(in the rows, 128 means zero)
One turn moves every row onto another: examples first, then more rows asked:
Purib: [123 150 123 133 128 141 139 140 103 109 130 137  90 100 125 102 115 120
 126 138 171 167 129 119 128 114 135 123  92]
tivu: [140 155 128 141 135 163 106 145 110 123 140 133 112 114 111  94 135 125
 141 123 147 165 140 121 108 126 138 125 105]
voput: [141 153 102 125 120 139  93 119 122 123 143 136 106 118 127  68 118 140
 106 113 105 133 119 115 121 126 143 130  92]
gidog: [143 157 116 152 123 122 118 109 129 127 125 130 124 123 135  88  77 119
 119 109 148 151 104 129 119 155 137 123 116]
tak: [114 121 120 124 133 140 118 149 123 102 128 110 127  83 155  72 115 124
 102 120 127 142 135 119 134 119 133  90 113]
pevo: [168 143 129 135 116 129 107 111  97 107 134 138 125 119 149  80  90 131
 115 138 119 146 120 120 118 116 136 134 128]
Lik: [144 147 101 125 136 118 114 146  94 116 144 120 107 111 149 111 113 108
 119 112 152 116 113 110  94 119 159 114 128]
Ger: [134 141 123 154 129 143 137 151 129  99 132 142 100  97 130  93 119 123
 130 146 176 157 139 113 124 126 143 124 104]
Rakom: [136 145 113 124 117 121 130 148 113 125 132 103 111  74 148  90 120 106
 124 120 132 107 123 124 128 120 136 114 124]
Ruru: [151 146 109 130 132 129 101 128  87 123 140 145 113 132 142 103 153 134
 114 130 149 154 116 130 130 121 131 143 141]
fuda: [117 139 143 131 129 139 119 124 152 103 149 116  97 148 152 106 141 113
  90 112 122 135 150 121 108 117 140 116 112]
gok: [122 148 138 116 137 144 121 111  94 127 170 155 105 104 152  86 129 136
  99 121 125 131 135 118 134 114 124 130 106]
Bazu: [111 104 132 121 146 140 115 132 134 128 136 146 144 112 154  84 120 118
 115 105 159 141 134 121 118 121 141  97 113]
Lozos: [121 144 130 153 131 126 136 134 118 130 142 133 108 117 175  94 101 131
  99 107 152 166 141 136 105 167 148 108 125]
guga: [127 146 127 156 140 111 127 147 138 115 118 121 107 128 144 107 121 141
  97 135 137 102 141 104 122 125 114 139 137]
vil: [139 141 126 160 137 118 124 150 132 111 132 149 100 116 162 108 117 130
  95 105 155 153 116 135 144 129 179 126 120]
Puf: [115 135 145 139 154 141 130 138 123 139 118 119 108 136 142  79 129 127
  89  97 126 135 148 127 111 117 119 145 133]
pefe: [156 145 107 169 131 129 127 152 140 141 142 143 117 113 138  72 113 140
 109 111 129 131 117 122 113 142 158 137 118]
rerol: [129 118 116 148 123 131 142 122 150 114 136 123  96 125 137  98 124 124
  92 136 107 128 150 100 111 110 125 130 124]
sim: [136 138 131 140 128 111 143 134 137 131 124 133 104 128 146 101  90 123
 110 123 120 130 140 109 118  80 144 143 115]
pime: [122 158 120 131 135 157 127 139  95 125 140 133 100 106 110 103 125 122
 133 128 154 164 124 122 114 121 124 121  96]
kef: [132 114 123 137 137 104 127 153 122 132 144 141 128 123 138 103 136 135
  80 136 152 134 135 114  92 114 138 106 135]
fepa: [101 133 111 143 142 142 131 131 130 105 139 103 131  95 142  84 108 117
  90 111 125 131 115 122 108 103 115 115 125]
zazup: [119 129 131 128  95 135 119 123 116 124 122 138  91 110 172 121 138 129
 102 116 129 163 136 130 132 143 138 102 119]
kozos: [171 137 133 137 114 126 109 117  95 108 128 142 121 116 148  82  89 124
 114 134 121 147 117 115 121 122 132 137 113]
kuf: [127 152 153 143 143 123 137 124 136 142 149 112 113 143 135 110 130 131
  92 115 140 134 139 149 111 119 131 109 126]
tutop: [117 146 126 142 136 129  98 144 143 108 102 113 101 137 148 102 129 129
 103 100 116 124 149 119 129 114 130 138 125]
desa: [118 112 144 112 126 121 114 128 141 115 124 133 134 112 144  94 130 107
  88 114 147 143 118 130 121  89 145 122 109]
dilu: [131 149 120 139 126 108 122 135 107 131 143  99 112  97 140  85 121 116
 110  97 130 123 158 130 121  98 144 126 140]
pilo: [131 137 127 133 102 155 124 125 112 120 139 154 116 112 169 111 120 127
 120 139 113 131 111 107 114 127 108 121 125]
sis: [113 153  91 130 119 101 101 146 133 119 138 124 111 132 143 114 122 117
 112 106 145 114 132 115  98 113 149 107 123]
Lipa: [115 153 117 138 108 121 129 137 126 133 116 114  99  83 164  80 129 138
 112 113 151 154 120 126 142 133 141 142  99]
nuva: [142 155 110 146 122 115 116 105 138 126 126 130 124 125 140  83  81 121
 120 114 149 147 112 141 113 152 142 123 118]
rukav: [128 147 150 122 139  99 124 132 121 115 116 125  98 144 147  98 115 130
  84 128 157 120 132 108 121 107 138 145 119]
gulo: [124 140 129 128 100 140 112 121 122 121 120 146  87 111 171 114 139 126
 105 113 135 158 140 130 132 149 133  96 120]
Funup: [107 140 116 143 140 136 135 116 123 112 148 153  99 104 151 127 129 135
  88 121 152 140 108 130 151 131 127 110 118]
Pekap: [126 142 110 128 145 132  93 114 139 114 141 160 140 129 147  85 128 127
 124 126 156 147 119 124 120 139 127 147 112]
bolu: [144 107 104 126 146 118 110 122 108 133 134 137 127 122 127 108 127 124
 107 112 167 138 123 119 104 127 151 100 133]
lediz: [117 168 103 145 119 141 128 156  94 125 138 128  97 114 171 106 136 135
 114 118 146 143  97 114 118 125 127 137 123]
Vevok: [119 135 118 146 148 127 115 133 130 110 134 131 127  93 159  60 116 150
  96 131 149 170 141 115 120 146 133 140 106]
gar: [141 147 120 154 128 154 109 148 139 103 130 135 110 109 117  90 133 126
 140 133 160 159 142 116 116 133 145 121 106]
vugu: [127 156 137 154 134 132 129 130 115 132 138 137 107 118 167  92 103 128
 101 102 155 168 140 133 113 163 146 105 134]
depef: [138 134 127 137 103 153 122 129 111 116 136 162 108 108 169 105 121 125
 116 140 117 128 120 108 113 135 105 119 116]
Notap: [124 159 122 145 144 112 131 132 132 125 124 113 110 145 132 118  89 141
  92 118 130 142 118 130 113  96 136 111 113]
Der: [105 140 124 124 148 128 129 119 131 126 109 118 101 148 128  92 118 130
  74 114 146 133 113 117 109 121 116 132 115]

gar moves to tivu
Lozos moves to nuva
Vevok moves to Pekap
Where do these go?
gok moves to Funup
tak moves to Bazu
gulo moves to vugu
Der moves to rukav
rerol moves to fuda
fepa moves to desa

